In the rows, zero is written as 128.
Rotation paths and how fast each direction turns (degrees a step)
Each turn is a multiple of 5 degrees from 10 to 175, or 0.
Each row of a path follows its step; steps can be skipped.
path 1
step 3: [141 130 140 128 121 131 120 136 133 123 133 138 121 133 115 118 117 130
 119 141 124 117 137 120 126 130 128 132 131 125 140 124 123 120 128 131
 132 127 131 124 129 131 126 122 132 132 129 135 120 136 119 132 128 130
 124 133 129 121 130 128 125 120 122 143 121]
step 6: [130 122 138 123 119 125 121 139 118 130 121 122 132 131 132 128 125 123
 125 130 120 133 116 132 121 131 125 131 131 125 121 137 124 126 127 127
 142 127 112 131 115 125 126 130 134 132 128 123 142 136 124 132 121 128
 130 134 127 136 140 137 123 134 144 126 124]
step 7: [126 126 127 127 120 128 125 131 135 132 126 130 125 129 129 138 123 131
 123 129 111 121 125 116 125 129 125 136 126 129 134 127 129 108 130 135
 116 133 134 123 126 124 125 128 128 132 127 125 132 143 132 145 128 128
 137 132 119 126 134 141 134 125 128 128 144]
step 9: [127 128 132 138 130 120 122 122 122 129 118 131 122 138 126 137 140 133
 127 125 133 127 136 130 130 135 125 124 130 128 137 122 135 123 140 134
 131 134 127 128 130 113 113 131 128 113 129 125 122 124 113 134 132 117
 121 133 134 125 135 134 134 118 128 129 128]
step 12: [131 129 131 120 137 122 110 127 125 124 124 134 121 123 128 136 120 133
 123 132 122 128 122 116 121 131 125 133 119 134 133 116 125 134 118 122
 131 125 131 136 126 131 139 131 134 127 128 123 122 124 128 134 124 122
 147 127 132 130 121 135 131 126 142 137 137]
step 14: [134 128 136 129 122 138 124 125 121 141 124 123 132 136 126 126 125 127
 125 127 130 121 126 125 130 135 122 141 128 121 138 115 132 140 140 118
 127 123 125 132 131 125 116 137 130 130 131 118 138 141 128 136 132 129
 138 139 135 130 138 133 130 128 132 129 118]
step 15: [122 136 133 130 128 127 134 136 125 133 129 126 139 133 122 127 125 136
 132 127 125 116 129 123 123 135 135 133 135 127 132 127 143 111 139 124
 125 128 130 115 127 123 134 129 137 132 130 131 119 137 119 132 139 127
 130 116 119 136 132 139 118 130 138 127 129]
step 20: [128 125 127 128 128 128 123 139 119 133 125 132 121 124 128 138 129 126
 117 127 125 121 123 126 123 120 131 141 121 141 139 121 126 129 123 129
 129 124 128 110 122 124 139 128 131 117 126 129 122 130 113 129 131 137
 139 125 131 133 137 139 126 122 118 136 123]
Directions:
[131 127 129 128 126 127 129 127 128 130 130 126 130 129 128 130 129 128
 127 128 127 128 130 128 126 128 126 127 125 129 132 128 130 127 126 128
 126 128 128 128 125 130 130 127 131 127 127 127 131 128 130 129 126 127
 131 128 129 127 130 126 127 126 127 124 127]	60
[127 129 129 128 129 128 129 128 126 127 128 128 128 128 127 128 128 127
 127 129 129 128 128 128 127 127 127 127 125 130 127 125 126 131 128 126
 127 132 125 127 130 128 131 129 131 130 129 130 129 129 130 128 126 129
 129 129 127 127 129 131 125 131 126 132 128]	45
[130 126 125 130 130 130 128 130 129 126 125 128 126 130 127 125 124 128
 127 128 129 124 132 128 128 128 127 127 127 131 129 127 128 130 129 128
 128 130 128 126 127 128 128 131 127 128 128 127 128 127 128 125 126 129
 130 128 130 129 125 128 128 129 131 125 129]	35
[129 129 128 126 127 127 130 127 129 125 128 129 130 125 129 127 127 127
 129 126 130 127 129 127 128 125 127 128 127 127 126 129 126 128 129 129
 125 129 126 129 126 126 125 129 127 128 129 128 130 131 126 131 129 125
 128 129 129 130 128 127 127 129 130 129 123]	90
path 2
step 0: [124 128 139 129 124 121 133 121 131 132 136 136 129 143 129 132 123 124
 137 124 136 115 130 120 133 129 125 124 125 123 130 130 128 141 128 121
 128 128 127 131 127 134 114 122 130 125 113 141 120 131 132 146 129 132
 137 135 121 127 121 130 118 123 133 135 129]
step 9: [129 123 134 111 134 133 129 139 120 128 128 127 126 120 126 119 130 126
 112 130 128 123 122 114 128 123 124 124 133 130 123 127 133 136 127 121
 128 136 116 132 127 122 133 118 134 123 140 127 116 131 126 127 135 130
 129 127 141 113 120 127 133 134 129 137 135]
step 10: [134 136 136 121 139 134 138 123 134 130 131 127 122 144 123 126 115 124
 117 129 149 133 135 122 135 136 121 130 127 124 133 131 133 121 125 138
 133 133 138 130 122 131 127 130 136 130 122 133 120 121 125 131 123 140
 132 131 128 134 124 129 131 133 124 125 116]
step 12: [130 139 119 131 129 130 120 133 121 135 127 123 114 126 119 130 137 128
 125 130 133 121 130 128 138 115 119 129 125 122 125 125 134 128 120 118
 119 127 120 125 131 130 135 129 138 136 144 127 133 129 125 125 126 137
 125 130 127 112 124 136 122 140 135 131 134]
step 13: [125 127 134 129 140 136 130 130 129 126 109 118 125 140 126 119 128 135
 127 134 147 120 128 130 126 128 132 133 125 135 132 131 134 136 137 139
 140 138 134 125 120 127 124 129 123 122 135 128 121 130 128 135 125 129
 123 130 131 126 129 132 125 125 144 129 122]
step 14: [135 122 142 118 128 130 124 131 119 133 128 129 123 122 134 122 116 120
 130 127 123 115 126 124 119 115 122 127 141 134 126 128 132 118 121 119
 143 128 128 124 126 129 130 135 126 140 116 139 125 119 125 128 129 129
 129 132 134 132 128 122 132 124 128 142 120]
step 16: [118 138 130 128 122 132 144 131 127 123 120 135 128 130 140 119 130 131
 136 126 151 125 131 123 130 126 138 124 117 123 133 126 129 134 127 126
 130 128 131 115 125 116 131 133 122 128 123 124 128 131 123 132 133 138
 122 127 124 112 120 139 125 128 127 133 125]
step 19: [126 127 130 123 121 128 136 120 113 138 123 124 122 131 139 120 125 133
 135 123 126 115 126 109 117 123 134 126 124 131 132 124 131 133 124 122
 124 132 138 128 127 134 128 125 123 118 121 137 127 139 138 130 126 128
 130 121 137 116 116 136 126 130 129 127 128]
Directions:
[129 129 130 126 126 130 128 129 130 126 125 126 127 128 131 128 125 130
 128 127 129 128 127 130 129 127 125 127 129 129 130 128 127 126 131 127
 128 124 128 129 130 128 128 131 127 129 128 131 127 129 128 126 128 127
 126 126 128 131 131 127 128 130 127 128 128]	115
[129 126 126 126 129 131 127 125 129 128 126 131 128 130 129 128 127 128
 128 131 124 126 127 126 132 126 126 130 127 128 129 127 128 126 125 127
 126 126 125 129 127 127 128 127 129 128 130 126 128 126 129 129 126 129
 128 126 129 128 129 129 129 126 127 126 127]	140
[127 127 131 127 130 129 124 127 130 127 127 131 129 129 126 126 128 128
 127 125 127 130 126 128 128 127 127 130 127 126 129 128 128 126 128 130
 130 131 128 128 127 126 126 128 126 128 129 130 129 129 128 126 130 131
 129 131 129 130 128 127 127 127 127 130 125]	100
